A single turn carries every row of the set below to another of its rows. Some are shown first; where does it send the rows asked next?
rimuv: [-2.40  3.32 -2.31  1.04 -1.30  4.17 -2.38 -1.81 -2.58 -2.31 -2.09  0.91
  1.66  0.88  0.14]
Daso: [-3.29  0.45 -2.58 -0.65 -0.97  0.90 -1.11 -0.53 -3.24  0.24  0.13  4.84
  0.33  2.25 -1.81]
pok: [-1.83  4.21 -2.48 -2.11 -1.06  2.70 -2.05 -3.67 -1.79 -0.02 -0.96  0.65
 -1.77  2.62 -0.21]
mune: [-3.20  3.72 -2.98  1.66 -1.49  3.93 -2.84 -1.98 -0.15 -1.51 -0.36  0.08
 -0.19 -0.26 -2.18]
Nuze: [-4.42  3.58 -2.94  0.01  1.44  1.99 -3.40 -3.69 -1.43  1.35 -1.97  2.48
 -1.56  0.19  0.44]
ruva: [-0.49  2.73 -4.10 -0.91 -0.20  3.44 -2.75 -2.59 -1.02 -0.42 -1.07  1.19
  0.84 -0.10  0.13]
muf: [-3.51  3.51  0.06  1.23 -0.82  1.00 -2.06  0.72 -4.19 -0.05 -0.16 -0.11
 -1.66  3.17 -0.87]
tolef: [-4.53  2.95 -1.02  1.80  0.66  2.47 -3.39 -0.91  1.63  1.01 -0.69  1.01
  0.26 -0.16  1.43]
fato: [-0.45  2.88 -2.40  0.61 -0.14  0.39 -3.04 -0.47 -3.10  0.33  0.52 -0.16
 -2.46  3.08 -1.63]
Tisa: [-1.52 -0.38 -0.62  1.66 -1.46 -0.11  0.01 -1.16 -1.30  0.41 -0.36  1.58
  2.07  2.60 -1.03]
Doved: [-2.98  2.94  0.26  2.69 -0.39  0.83 -2.78 -0.09  0.23  1.33  0.15 -1.16
 -1.45  2.91  0.52]
Bis: [-3.29  0.33 -1.33  2.70 -0.22 -0.79 -1.85 -0.64 -1.20 -0.79 -0.61  3.36
  1.63  1.39 -1.43]
ros: [-2.25  0.03 -3.15  1.73 -0.35  1.09 -1.62 -1.22 -3.46  0.62 -1.03  4.22
  0.70  2.36 -1.76]
pido: [-3.51  1.39 -1.92 -0.12  1.78  0.71 -2.76 -0.85 -1.79  3.89  0.04  1.51
 -1.23 -0.40  0.42]
Baza: [-2.31  4.07 -1.38  0.62 -1.52  3.06 -2.81 -1.08  1.23 -1.61 -0.01 -0.26
  0.15  2.15  0.63]
kodar: [-5.19  1.70 -0.26  0.73  0.47  2.49 -1.34 -0.78 -2.49  2.94 -1.26  1.15
  0.72 -0.60  1.68]
Kugeg: [-3.35  0.70 -0.90 -0.53 -1.44 -0.12 -0.55 -0.69 -0.78 -1.18  0.41  3.15
  1.96  1.45 -1.28]
Rulep: [-4.52  1.66 -1.42  2.46 -0.16  3.15 -1.55 -1.68 -0.29  3.05 -0.37 -0.52
 -0.59 -1.04 -0.81]
pul: [-2.51  2.80 -1.62  1.34  0.64  0.96 -2.39 -3.07 -2.87  3.00 -1.44  0.02
 -2.83  3.20 -0.10]
zuz: [-1.75 -0.34 -2.44 -0.02 -1.32  1.54 -0.17 -1.44 -3.16  1.74 -0.50  3.47
  1.28  2.61 -1.06]
gudib: [-3.56  3.22 -0.84  1.09 -1.79  1.84 -1.63 -0.39 -1.17  0.80  1.25 -1.37
 -2.57  1.74 -2.50]

Kugeg turns into Tisa
mune turns into gudib
tolef turns into Baza
Where do these go?
ros turns into Daso
pido turns into ruva
rimuv turns into muf
pok turns into pul

A single turn carries every row of the set below to another of its rows. Some are shown first; where does it send the rows asked next?
Fizod: [-0.82 -0.60  2.27 -0.85  0.40  0.32 -0.59 -0.25  1.91 -0.87 -1.94  0.66
 -1.03  2.28  1.27 -2.24  1.10  4.50  0.26  0.15  0.75 -1.60  1.31  1.14
  1.35 -0.83  1.65  1.77  1.48  0.92  0.26 -1.66 -0.63  1.51 -1.74 -1.30
  1.05 -1.98  1.39  3.03 -2.18 -0.51  1.11 -0.39  1.06 -0.94 -0.77 -1.03
 -2.00 -0.79 -3.02 -3.40]
Kabid: [-1.55 -0.68  0.72  0.84  0.85  0.99 -1.34  0.08  1.87 -1.92 -1.73  2.68
 -2.27 -0.85  0.87  1.45 -0.85  0.93 -0.64 -1.80  2.18 -0.79  0.96  1.38
  1.27  1.09 -2.22  0.37  2.34  0.61  2.80 -2.50 -0.68  1.11 -0.95  0.21
 -0.01 -2.56  2.17  1.24 -1.82 -0.96  3.48  1.36 -0.62  0.11  3.02 -0.06
 -0.13 -0.06 -5.19 -0.55]
lalor: [-1.33 -1.76  0.60  1.61 -2.07 -0.59  0.95 -1.41  1.74 -2.21  0.38  0.97
  0.00 -0.50  0.58 -0.83 -1.16  2.52  1.69  0.51 -0.90 -0.69 -1.92 -0.57
  1.75 -2.45 -1.73 -0.30  2.91 -1.62 -2.18 -0.63 -1.24  0.12  3.30 -3.53
  0.03 -1.68 -0.18 -1.35 -0.86  0.56  0.31  0.88  0.32 -3.13  0.06 -1.58
 -2.06 -0.63 -4.04 -0.27]
gesap: [-0.48 -2.50 -1.73 -0.40 -0.95 -1.72  1.35 -0.75  2.60 -0.09 -1.59  3.34
 -5.12 -0.01 -2.92 -0.15 -0.79 -0.97 -0.83  0.38  0.20 -1.70 -1.17  0.70
  0.42  0.04 -2.34  0.57 -0.59 -2.82 -0.70 -0.94 -0.18  0.85  1.50 -2.18
 -0.99  0.38  1.41 -0.37  0.54 -0.76  0.80 -2.28 -0.24 -0.87  0.12  0.67
  1.06 -0.23 -0.38  1.04]
gubu: [ 0.24 -0.50 -1.02  1.34  0.19 -2.56  1.58 -0.18  1.73  0.95  0.68  2.46
 -3.00  1.27 -2.37  0.00 -0.19 -1.91  2.39 -0.29 -1.32 -0.65 -0.36  1.53
  1.74  0.27 -1.01  0.43  2.11 -1.95  0.54  0.33 -1.01  0.39  0.61 -1.73
  0.21  1.34  0.44 -0.90 -0.40 -0.66  0.48 -2.17  0.24 -0.48  2.24  1.47
  1.11 -1.99 -2.47  2.69]
vudu: [ 0.79 -1.64  1.61 -0.38 -0.85 -3.67 -0.67  0.21  1.22  0.59  0.07  1.35
 -1.97  1.29 -0.41  1.07  0.39 -2.08  0.14 -2.05  1.66  0.04  2.15  0.18
  1.77  0.82  0.79 -3.24  2.33 -1.62  0.27  0.15  0.72  1.45  0.08 -1.77
 -0.88 -1.11 -0.52  1.24 -0.59 -0.14  0.89  0.10  1.60 -2.70 -0.80  1.23
 -1.66 -0.27 -3.73  1.16]
bib: [ 0.36 -0.29 -0.73 -0.39 -1.30  0.00  0.04 -1.56  1.94  0.67 -2.18  0.14
  0.69  0.26 -0.61 -0.10 -0.68 -2.08  1.39 -1.11  1.15  0.93  2.90  1.17
 -0.01  1.95 -0.87 -1.80  1.30 -1.52  1.12  1.67 -0.20  1.10 -0.10 -1.25
  2.43 -0.92 -1.53  0.81  0.91  0.58 -1.60 -0.66 -0.20 -1.82 -0.18  0.62
 -1.33 -1.74 -2.14  2.80]
zin: [-0.51 -0.97  2.89 -2.35  0.44  0.72 -1.03  1.60  1.98  0.29 -1.83  2.16
  0.10 -3.09  0.23 -1.39  0.77  0.91  2.72 -1.49  0.02 -0.48 -1.27  0.66
  0.23 -2.99 -1.61  0.21  2.05 -0.76 -1.16 -1.74 -0.87  2.21  2.54 -2.62
  1.35 -0.76 -1.59  0.82 -0.76 -2.56 -0.30 -1.64  0.86 -0.29  0.80  0.08
 -1.37 -3.02 -0.98 -0.07]
Mulig: [-2.24  0.59 -0.82  0.77  2.36  2.80  1.35 -0.78  2.49 -0.53 -1.09  0.92
 -1.03  0.43  3.23 -1.11 -0.37  0.43  0.73 -0.86 -1.13 -0.72 -0.09  0.29
  2.17  2.55 -2.98  3.19 -0.28 -1.81  1.28 -1.07 -2.03 -0.12  0.68  0.88
  0.50 -0.98  0.45  0.51 -2.05 -1.28  2.90  1.19 -1.86 -0.92  2.76 -0.61
 -0.03 -1.18 -2.83  0.34]
Fotis: [-2.21  0.44 -2.00  1.18  2.27  0.13 -0.90  0.93  1.37 -0.92  0.07  2.90
 -2.02  0.05  2.24  0.39  0.28  0.94  0.34 -2.38 -0.26 -0.97 -1.54 -0.73
  2.88  2.42 -0.34 -0.09  1.64 -0.21  0.97 -1.78 -0.73 -0.65 -0.52  0.99
 -1.40 -1.54  1.72 -0.05 -3.45 -2.16  4.81  1.47 -1.33 -0.11  2.28  0.19
 -0.13 -0.13 -2.64 -0.34]
tode: [-0.02 -1.22 -0.45 -1.32 -0.04 -0.52  0.55 -0.02  0.96  0.29 -0.19  0.90
 -1.06  1.43 -0.21 -3.26 -1.23 -1.81  1.65 -1.27 -1.70 -0.44  1.30  0.44
  2.84  2.40  0.82 -1.37  1.15 -1.72 -0.91  1.95 -2.06 -0.52  0.11 -0.54
 -0.71  0.41 -0.91 -1.12 -0.37 -1.02  0.08 -1.60 -0.71 -1.59 -0.66  1.72
 -1.78 -2.70  0.16  2.14]
Fifi: [-1.23 -0.27  0.16  0.66  1.25 -1.99  0.10  1.54  2.01  0.67 -0.40  0.45
  0.49 -2.95  1.33 -2.79 -0.62  0.92  2.86  1.20 -0.11 -0.23 -2.23 -0.16
  0.92 -2.72 -0.52 -0.79  3.86  1.35 -0.45  0.26 -0.58  1.35  2.15 -2.86
  1.15 -0.97 -1.00 -0.82 -2.60  0.09  2.10 -0.99 -0.20 -2.29 -0.14 -1.40
 -3.31 -1.11 -0.77  1.14]
Kudat: [-2.28  0.22  0.10 -1.65  1.11  0.91 -0.78 -0.70  1.24 -0.83 -2.16  1.79
 -0.95 -0.16  3.90 -1.33 -0.60 -0.01 -0.83 -3.53  2.06 -0.03  2.32  0.13
  1.67  0.12 -1.09 -1.00  0.87  0.00  2.44 -0.97 -0.71  1.60 -0.68  1.62
  1.47 -2.88 -0.09  1.62 -2.03 -0.98  3.79  0.78 -1.90 -1.07  1.87 -0.52
 -2.97 -0.32 -2.55 -0.91]
mogam: [-0.08  1.05 -1.37  0.30  0.87 -1.53 -2.74 -0.50  1.26 -0.77 -0.10  3.09
 -1.54 -1.17  0.83 -1.80  1.61  2.84  0.39 -0.36  1.03 -2.08 -1.38  1.41
 -0.62  0.86 -0.38  0.02  0.41  1.95  1.46 -0.56 -0.56  1.79 -0.75  0.15
  3.26 -2.40  1.68  4.35 -2.66 -1.66  2.87 -2.12  0.10  0.63 -0.02 -0.96
 -1.02  1.27 -1.63 -0.18]
ropo: [-2.68  0.49 -2.87 -0.33 -2.01 -0.18  0.18  0.95  2.58 -1.21 -0.56  3.83
 -0.51 -0.59  0.11  0.24 -0.88  3.85 -2.03 -0.09  1.45 -1.72 -1.86  1.84
  2.34  1.14  0.16  0.04  0.20  1.22  0.18 -0.99  3.25  1.36  1.12 -0.51
  2.22 -1.98  1.32  0.38 -0.83 -0.58  2.95 -0.58 -0.47  0.33 -1.76 -1.55
 -1.48  1.85 -0.70 -1.13]
bek: [-1.98 -0.95 -2.00 -0.58 -2.25 -0.24  1.90  1.00  1.84  0.58 -1.45  2.19
 -1.52  1.00 -1.93 -1.39 -2.32 -0.40 -0.11 -0.38 -0.88 -1.50 -0.22  1.05
  3.36  2.58  0.44 -1.34 -0.09 -1.07 -1.54  0.81  0.44 -0.02  0.84 -1.62
  0.26  0.20 -0.17 -2.40  0.24  0.58  2.05 -1.36 -1.24 -0.98 -1.69 -0.64
 -2.30 -0.44  1.96  0.71]
tavi: [-0.79 -1.07  1.31 -0.74 -0.59  0.50 -1.93 -0.37  0.72 -0.64 -0.78  1.93
  0.19 -3.19 -2.47 -2.55 -1.35  2.06  1.84 -1.36  1.64 -1.53 -1.90  0.02
  1.83  0.18 -1.51 -1.87  3.57 -1.34 -2.75 -0.86  0.69  0.05  2.08 -1.15
 -0.13 -1.77 -0.42  2.58 -0.25 -2.80  0.47 -0.36  1.24  1.05 -0.30 -0.11
 -1.71  0.96 -1.40  2.12]
fev: [-2.46 -2.52 -0.80 -0.09  0.20 -0.57 -0.40  1.68  2.63 -0.94 -0.77  0.99
 -2.43 -0.31  3.17  0.64  1.54  2.61 -1.10  1.12 -1.01 -1.91 -2.37  1.75
  2.34  0.47 -3.49  1.43 -2.37  0.86 -0.19 -2.04  1.54  1.20  0.69 -0.96
  0.55 -2.39  1.07 -0.23 -0.92  0.40  0.08  0.04  0.00 -0.77 -1.33 -0.23
 -1.74  1.18 -1.04 -2.31]
Fuz: [ 0.74 -3.07  0.02  2.66 -0.89 -2.82  1.22  0.19  0.50  0.81  1.25  0.80
 -2.92 -0.44 -0.45  1.28  1.04  0.07  0.97 -1.50  1.62 -1.30  1.17  0.54
  0.31  1.49 -0.91 -2.65  1.94 -1.60 -0.88  1.13 -2.08  0.44 -0.97 -1.48
  2.10  0.06 -0.29  0.43 -1.36 -1.55  2.40 -1.40 -1.40 -2.77  1.59  1.28
 -0.42 -1.65 -1.37  1.00]
vom: [ 1.64 -0.71  0.25  1.33 -1.65  1.03  0.63  2.21  0.01 -0.01  1.53  0.76
  1.04 -1.34  1.50 -0.52  0.85  0.67  0.24  0.25  0.67  0.71  1.26 -1.36
  1.17  2.00 -1.31  0.66  2.84  0.57 -0.12  0.14  0.01 -1.85  1.09 -2.35
  1.79 -1.51  0.46 -0.04 -2.65  0.03  2.41 -1.43  0.97 -1.53  1.51  0.30
  1.12  1.03 -1.88  3.90]
nedad: [-2.20 -0.99 -1.43  0.22 -1.86 -0.73  0.26  0.78  1.27  1.32 -3.25 -0.27
 -0.62  1.19  0.21  0.57  0.91 -0.69  0.49  0.85  0.24 -0.23  1.02  1.81
  1.52  0.90 -1.78  0.28 -0.57 -0.24  0.42  0.41  1.26  2.01  0.49 -2.52
  2.12 -1.61 -1.23 -1.05  1.91  1.63 -1.74  0.54 -0.32 -1.53 -1.10  0.96
 -2.55 -1.31 -0.37  0.12]
zibe: [-0.79 -0.96 -0.70 -1.65 -0.55 -2.99 -1.00  0.88  2.97  1.33 -0.70  0.12
 -2.59  0.97 -2.18  0.25  0.53  0.32  0.77  0.75  2.65 -2.21  0.96  0.59
  0.95  0.98  1.20 -0.25  1.47 -0.81 -0.46 -0.69  0.52  3.19 -0.63 -3.05
 -0.46 -1.25 -1.76  1.07 -0.63 -0.69  0.35  1.36  0.83 -2.54 -2.17  1.33
 -3.34  0.24 -2.39 -1.39]
puge: [ 2.20  0.22 -1.16 -2.00  0.10 -0.06 -2.05 -1.24  0.76 -0.11  1.43  1.90
 -0.08 -0.79  2.02  0.18 -0.73  0.32  2.35 -2.02  0.06  1.88  1.76 -0.97
 -1.14 -1.01 -1.48 -0.92  2.18  1.60  0.57 -1.53 -0.43  0.36  0.28 -1.93
  0.78 -1.95  1.67 -0.06 -1.15 -0.72 -0.15 -3.65  0.32  0.62  1.33  1.69
 -1.20 -0.11 -2.37  1.71]
Nimel: [-3.09  0.19 -0.99 -1.07  2.35  1.07  1.55  0.86  1.18  0.42 -1.30 -0.39
  0.68  2.27  2.45 -0.72  1.36  2.03  0.09  0.00 -1.51  0.93  1.50  0.90
  2.13 -2.10 -1.00  1.55  0.37 -0.17  1.61 -1.23  2.04  1.06 -0.26 -1.22
  2.49 -3.05  1.64  0.34 -2.10  1.52  1.64 -0.40  0.68 -1.55 -1.09 -2.77
 -0.46  0.48 -0.98  0.67]
fepiv: [-1.30 -2.31 -0.83 -2.58 -0.91  1.70  0.49  0.61  3.12 -1.71 -3.39  2.64
 -3.02 -1.11  0.00 -2.14 -0.68  3.04 -2.86  0.24  2.20 -2.17 -0.45  0.65
  1.20 -1.22 -1.41  1.77 -0.68 -1.10  0.57 -2.13 -0.23  0.49 -0.71 -1.97
  0.64 -2.91  1.41  1.33 -0.53 -1.19  0.43 -1.02 -0.46 -0.41 -1.90 -0.53
 -0.65  1.20 -0.71 -1.71]
Vumeg: [-1.78 -2.90 -2.61  0.04  0.41  3.41 -0.09 -0.59  1.09 -1.74  0.19  0.95
 -0.70  1.13 -0.16 -2.24 -1.57  1.76 -1.21 -0.11 -2.44 -0.81 -1.04 -0.02
  2.25  1.39 -1.35 -0.25  1.20  0.11 -0.79 -0.53  0.55 -1.97 -0.57 -0.79
  2.14 -0.93  0.87  0.48 -2.57  0.24  3.05  0.99  0.36 -0.77 -1.23 -3.41
  0.73  1.67 -1.02  0.07]
ruv: [-0.06 -1.79 -1.40 -0.39  0.28 -2.91 -0.07  0.54  1.45  2.14  0.17  1.63
 -3.25 -0.63 -0.63  1.11  0.62  0.89 -0.93 -0.15  1.86 -3.19 -1.31  0.89
 -1.97  1.21 -0.93 -1.41  0.18 -1.43 -0.92  0.43  0.19  1.75  0.38 -1.63
  2.09 -0.93 -1.47  1.76  1.05 -1.99  3.43 -2.16 -1.50 -2.37  0.22  1.89
 -1.61 -0.44 -0.41 -0.35]
befi: [-1.84 -0.15  0.05 -0.22 -1.02 -0.54  0.44  0.21  0.04 -1.15  1.14  1.64
  0.87 -2.35  0.63  0.96  0.25  2.25  1.44 -2.34  0.18 -0.83 -2.36 -0.29
  1.52 -0.87 -2.86 -2.30  0.48 -3.20 -1.65 -0.91 -0.26 -0.66  2.63 -1.90
  0.37 -4.73 -0.14 -0.04 -0.32 -0.27  0.54 -1.81  0.03 -1.20 -0.21 -1.01
 -2.01  0.86 -1.60  3.53]
logu: [ 2.66 -0.26  1.91 -0.18 -1.49  1.01 -1.91 -0.19  2.72 -0.55  0.07  2.55
 -1.53 -0.97  1.10 -0.10 -2.38  0.86  1.51 -1.65 -1.72  0.02  2.11 -1.40
  2.89 -0.50 -0.80 -2.06  1.85 -0.82 -1.24 -0.51 -1.27 -1.70  0.70 -0.67
  1.57 -1.10  1.11  0.69 -2.16 -2.53  1.09 -0.06  2.15 -3.03  0.86  1.73
 -0.02  2.13 -1.96  0.13]
vefu: [-1.94  1.07 -0.88 -1.70  1.89  1.99  0.40 -1.23  2.32 -0.84 -1.80  1.34
 -0.66  1.51  2.34 -3.50 -1.28 -1.17 -0.19 -0.94  0.91  0.10  0.37 -0.80
  2.03  1.52 -0.14  1.79  1.91 -0.21  2.47 -1.56 -0.32  0.30 -0.25  0.06
 -1.54 -1.10 -0.36  1.54 -2.21  0.77  3.02  0.81 -0.69  0.70  1.29 -1.53
 -2.35 -0.14 -4.44  0.21]
miger: [-0.23 -2.09 -0.13 -2.37  0.44  0.51 -2.30  0.16  2.42 -2.66  1.50  3.88
 -2.87  0.25  0.60  0.04  0.22  0.85 -0.73 -2.07 -2.88 -1.66 -1.76  1.57
  1.47  0.63 -2.72  1.20 -2.19 -0.63  0.29 -2.07 -1.30  0.32  1.09 -1.03
  1.20 -2.28  1.74  1.77 -1.96 -1.52  2.25 -1.49  0.84  0.03 -0.17 -1.89
  1.55  0.92 -2.25 -0.28]
mag: [ 0.57 -1.06  0.24 -1.12 -1.79 -1.90  0.48 -0.66  2.05  0.74  1.52  0.86
  0.03  1.61  2.74 -1.27  0.91  1.45  3.01 -2.21  0.05  0.88  1.03 -1.29
  2.72 -2.15 -0.07  1.83  1.02 -1.39 -0.83 -1.10  0.80 -1.51  0.94 -0.89
  0.82  0.10 -0.94 -0.47 -3.55 -0.42 -0.49 -0.68  1.30 -1.01  2.98  0.07
  0.27 -0.37 -2.21  1.03]
kotu: [ 1.14 -0.56  1.91 -0.08 -0.63  0.26  0.79 -1.58 -0.37  0.70  2.41  1.22
 -0.35 -0.42  1.37 -3.79 -2.68  1.60  2.87  0.05  0.88 -1.49  2.07  1.41
  0.51  0.27 -1.73  0.69  2.79  1.41  0.27 -0.55 -0.89 -0.84 -0.38  0.46
  1.42 -0.60 -1.24  0.36 -3.15 -0.68  0.80 -1.72  1.82 -1.98  0.89  1.52
 -2.69 -0.10 -1.72  1.13]
gev: [-1.81 -0.93 -3.50 -1.00  0.75  1.88  1.25  0.38  3.69  0.12 -0.11  1.19
 -1.70 -0.26 -0.94 -1.25  0.47  2.55  0.38  1.72 -0.03 -2.60 -1.73  0.10
  0.84  0.86 -0.79  1.98  0.84  0.47 -0.70 -2.94 -0.01  2.17 -0.56 -2.34
  1.75 -0.35 -0.86  0.53 -2.57 -0.72  1.76  0.73 -0.52 -0.41 -2.17 -1.17
 -2.22  2.20 -1.93 -3.07]
gutaf: [-1.74 -0.39 -1.92 -2.68  2.20  0.03  0.11  1.40  2.63  1.69 -1.29  1.73
 -1.25  0.61  1.75 -2.14  0.12  1.64 -1.87  0.53 -0.81 -1.75 -1.97  0.87
  1.03 -1.58 -1.59  1.80 -0.18 -0.10  0.33 -1.66  2.00  1.71  1.28 -1.08
  2.91 -2.11  0.40  2.03  1.34 -1.23  3.51 -1.90 -1.33 -0.34 -0.92  0.17
 -2.37  2.17 -0.39 -1.24]

fepiv turns into fev
miger turns into Nimel
Where do these go?
Kudat turns into Fotis
befi turns into Fifi
nedad turns into ruv
tode turns into vudu
logu turns into mag

